Each row has a name. Each piece below is followed by the name of the row it came from, unless a question asks for something else. Each question is about the rows just above it.

[135 146 115 116 126 144 118 162  94  98  99 131 124 133 127  89 103 158] = laz
[125  99 115 134 103 229 124 120 153 127  75 127 137 145 191 122  30 116] = Veguf
[128 171 146 157 109 148 132  92 218  98  96 118 166 134 128 104 100 109] = tezo
[128 166 134 118  92 132  98 171 128 109  96 109 157 101 146 218 148 104] = dum
[110 131 167 144  53 124 129 120 145 127 152  88 135 135 118 128 103 112] = pobiv
[103  62 124 119  95 125 136 122 119 156 172 102 110 141 145 200 132 114] = Mupen
[ 92 154 141 118  85 119 140 104 144  87 125 103 129 112 142  92  85  86] = fiko
[102 140 124 161 137 166 141  72 198 118 126 138 146 123 155 139  85  85] = zaf
[158 181 118 144 179 105 137 122 170 132 121 156 145 118 111 123 179 133] = ravut
[172 139 137 158 111 196 112 133 187 178 124 128 177 168 132 159  79 146] = temal
[143 114 138 158 163 121 133 112 177 163 149 133 140 117 141 181 208 126] = Repa
[150 139 109 138 174  98 128 130 121 149 129 144 136 129 105 140 230 149] = bim
[ 92  96  98 100 104 109 109 118 128 128 132 134 146 148 157 166 171 218] is which row reordered? : tezo
[102 140 124 161 137 166 141  72 198 118 126 138 146 123 155 139  85  85] is in which row? : zaf
The row with [ 92 154 141 118  85 119 140 104 144  87 125 103 129 112 142  92  85  86] is : fiko
Where do [128 171 146 157 109 148 132  92 218  98  96 118 166 134 128 104 100 109] appear? : tezo

[ 88 155 178  88] -> lof
[ 72 157 136 133] -> fosal
[ 44 141  83  95] -> sanas
[ 72 157 136 133] is in which row? : fosal
q: [ 88 155 178  88] : lof

[161 114 139 118 151  92] -> zezik
[114 130 119 133 124 166] -> lalot
[161 114 139 126 148 155] -> nef
[166 133 130 114 123 119] -> mafuf
[136 165  94 144  82 114] -> tek
[ 79 173 100 118 151 109] -> tem
q: [136 165  94 144  82 114] : tek
Put [166 124 133 119 130 114] back in order: which row is it? : lalot

[145 126 153 124 148 178 114 133 121 154 104 127 114 117 135 146 128 135
 126] = det
[145 121 148 122 134 155 125  98 122 138  93 140  71  84 145 134 145 127
 100] = vugib
[123 120 131 100 121 105 120  79 109 104  76 136  34  56 139 107 135 117
  86] = vibak
[117 159 115 124 141  95 144 142 138 107 151 130 137 147 130 113 126 123
 147] = soli
[121 126 129 111 115 102 130  84 114 102  98 134  59  80 135 107 137 121
  91] = lega
[147 156 150 143 154 170 145 146 140 156 148 133 147 157 137 148 130 139
 145] = las
Where do [145 121 148 122 134 155 125  98 122 138  93 140  71  84 145 134 145 127
 100] appear? : vugib
q: [117 159 115 124 141  95 144 142 138 107 151 130 137 147 130 113 126 123
 147] : soli

[136 140  48 119 176 156 113  83  78  44 125 148 104 172 170 105 178 190
 135] -> tiluz
[ 73  94 107 128  98  93 101 171 157 122 147 133 124 114 141 137 220  84
 198] -> tupon
[155 110 152 109 199 142 208 148 123 123 187  67 149 191 128 182 111 224
 104] -> zal
[152 112 150 112 189 144 196 141 122 128 179  78 146 177 131 175 119 205
 113] -> buka
[190 125 148 170 172 113 178 104  48 136 135  78 119 140  83 156  44 175
 105] -> molu
[ 84 191 117 111 106 170 109 119 144 123 145 128 123 116 136 138 204  92
 191] -> ropok
q: [190 125 148 170 172 113 178 104  48 136 135  78 119 140  83 156  44 175
 105] : molu
Put [105 190 125 148 170 172 113 178 104  48 136 135  78 119 140  83 156  44
 175] back in order: which row is it? : molu
q: [152 112 150 112 189 144 196 141 122 128 179  78 146 177 131 175 119 205
 113] : buka

[117 124 103 144 115 149 134 113 166 128 134 111 134 109 162 133 107 108
 139 126 158 120 135 141 157 116 146 137 123  97 113 127  89 156 112  72
  97 133 128  97 156]  Lafo
[195  91  94 174 149 118 154 108 156 175  91 102 126 170 105  46 169 110
 119  62 137 170 142  84 140  95  94  84 117 103 161 195  63  93 179 185
 109 110 166  97 123]  Loz
[125 114 114 134 116 125 149 153 161 121 128  97 119 103 140 142 119 113
 136 132 147 110 124 158 137 117 122 117 148  95 128 143  88 155 143 100
 101 135 151  94 157]  vez
[170 175 110 185  95 156 102 169 137  62 195  46 117 174 179  63 109  91
 140 149 166  93 103  93  97  94 110 123 195 154  91 161 170 126 119 108
 118 142 105  84  84]  Sodo
q: [125 114 114 134 116 125 149 153 161 121 128  97 119 103 140 142 119 113
 136 132 147 110 124 158 137 117 122 117 148  95 128 143  88 155 143 100
 101 135 151  94 157] : vez
[ 88  94  95  97 100 101 103 110 113 114 114 116 117 117 119 119 121 122
 124 125 125 128 128 132 134 135 136 137 140 142 143 143 147 148 149 151
 153 155 157 158 161] is which row reordered? : vez
q: [117 124 103 144 115 149 134 113 166 128 134 111 134 109 162 133 107 108
 139 126 158 120 135 141 157 116 146 137 123  97 113 127  89 156 112  72
  97 133 128  97 156] : Lafo
Which row holds these entries in another order? [149 123  91  63 108 110 126 166  91 117  95 154 175 105 195 161  84  93
  84 137 140 119  93  62 156 170 185 103 118 170  94 179 174 142 110 102
 169  46  97 195 109] : Sodo
[103 161 195  63  93 179 185 109 110 166  97 123 195  91  94 174 149 118
 154 108 156 175  91 102 126 170 105  46 169 110 119  62 137 170 142  84
 140  95  94  84 117] is which row reordered? : Loz

[145  66 162 132 124]  mamem
[175 187 112 199 166]  nofe
[108 173  50 111 177]  Pazi
[ 50 166 114  99 123]  Gane
[145  66 136 127 108]  Rifa
[145  66 136 155  98]  tuda
[ 89 109 144 119 179]  felaf
[128 152  62 148 145]  Niv
[128 152  62  93 145]  gar
[133 178  60 171 105]  Vebi
The row with [175 187 112 199 166] is : nofe
Where do [145  66 162 132 124] appear? : mamem

[ 80 166  18  66] -> visad
[ 93 188  90 124] -> komar
[197 199 203  80] -> fef
[197 199 203  80] is in which row? : fef
q: [ 93 188  90 124] : komar

[157 163 145 140 123  95 146  58 170 136 135  86] -> Mita
[112 141 133 111 133 153 136 129 160 145 146 145] -> pid
[117 134 123  71 143  56 138  94 197 109 132 149] -> Daf
[179 121 114 117 112 138 149  88 229 121  88 143] -> Bizu
[143 105 135 111 135  57 138 106  86 121 134  97] -> sib
[ 56 144 123 197 109 134 132  71 149  94 138 117] -> zul
[136 180  92 170 112 115 109 159 100 132 113 162] -> kefa
[ 87 139 130  98 117 116 137 138 177 113 121 129] -> rizu
[141  85 111 170 157 171 127 136 238 110 102 121] -> gezad
[156 114 136  91 144 148 132 101 149 141 133 142] -> Zikas
[173 152 116  92 139 110 142 106 217 122 120 161] -> getof
[155 138 127 152 122  84 105  92  49 163 142  58] -> popa
[149 132 109 197  94 138  56 143  71 123 134 117] is which row reordered? : Daf
The row with [155 138 127 152 122  84 105  92  49 163 142  58] is : popa
q: [117 134 123  71 143  56 138  94 197 109 132 149] : Daf

[124 128 128 130 129 128 141] : Kiso
[128 126 126 191 126 126 126] : kat
[196 125 127 126 134 126 142] : pef
[191 125 128 125 126 126 126] : Sukif
[128 125 126 191 126 126 126] : Viri
[115 128 128 125 129 128 126] : ziguz
Put [125 125 126 126 126 128 191] back in order: which row is it? : Sukif
Which row holds these entries in another order? [125 128 126 191 126 126 126] : Viri
[196 125 127 126 134 126 142] is in which row? : pef

[114 102 138  85  87 103  70 161 151 148 129 144 128 160 126  80 160 104
 182  81 186 178]  bamop
[144 151  85 103 128 160 138 178 148 160  70  87 161 102 186 104 182 113
  81 126 129  80]  nub
[ 80 144 102 151 126 161 104 121 148 182 103 128  70 104 113 160 186 129
  86 178 138  81]  birar
Which row holds [ 80 144 102 151 126 161 104 121 148 182 103 128  70 104 113 160 186 129
  86 178 138  81]? : birar
Which row holds these entries in another order? [ 70  80  81  85  87 102 103 104 114 126 128 129 138 144 148 151 160 160
 161 178 182 186] : bamop
[ 80 129 126  81 113 182 104 186 102 161  87  70 160 148 178 138 160 128
 103  85 151 144] is which row reordered? : nub

[133 193 134 125 138] -> bas
[125 138 133 193 133] -> Zilud
[125 138 132 134 193] -> filak
[133 193 134 125 145] -> Kug
[125 133 134 138 193] is which row reordered? : bas
q: [125 138 132 134 193] : filak
Which row holds these entries in another order? [134 193 133 145 125] : Kug
[125 138 133 193 134] is which row reordered? : bas
q: [133 193 134 125 138] : bas
Put [133 133 138 193 125] back in order: which row is it? : Zilud

[163 119 174  69] = ref
[211 146 220  62] = vumu
[112 134 106 159] = Kuva
[205 132 212 185] = tuti
[106 140  96 178] = likov
[213 185 205 132] = beke
The row with [205 132 212 185] is : tuti
Put [132 205 185 213] back in order: which row is it? : beke
Which row holds these entries in another order? [ 62 146 211 220] : vumu
q: [213 185 205 132] : beke

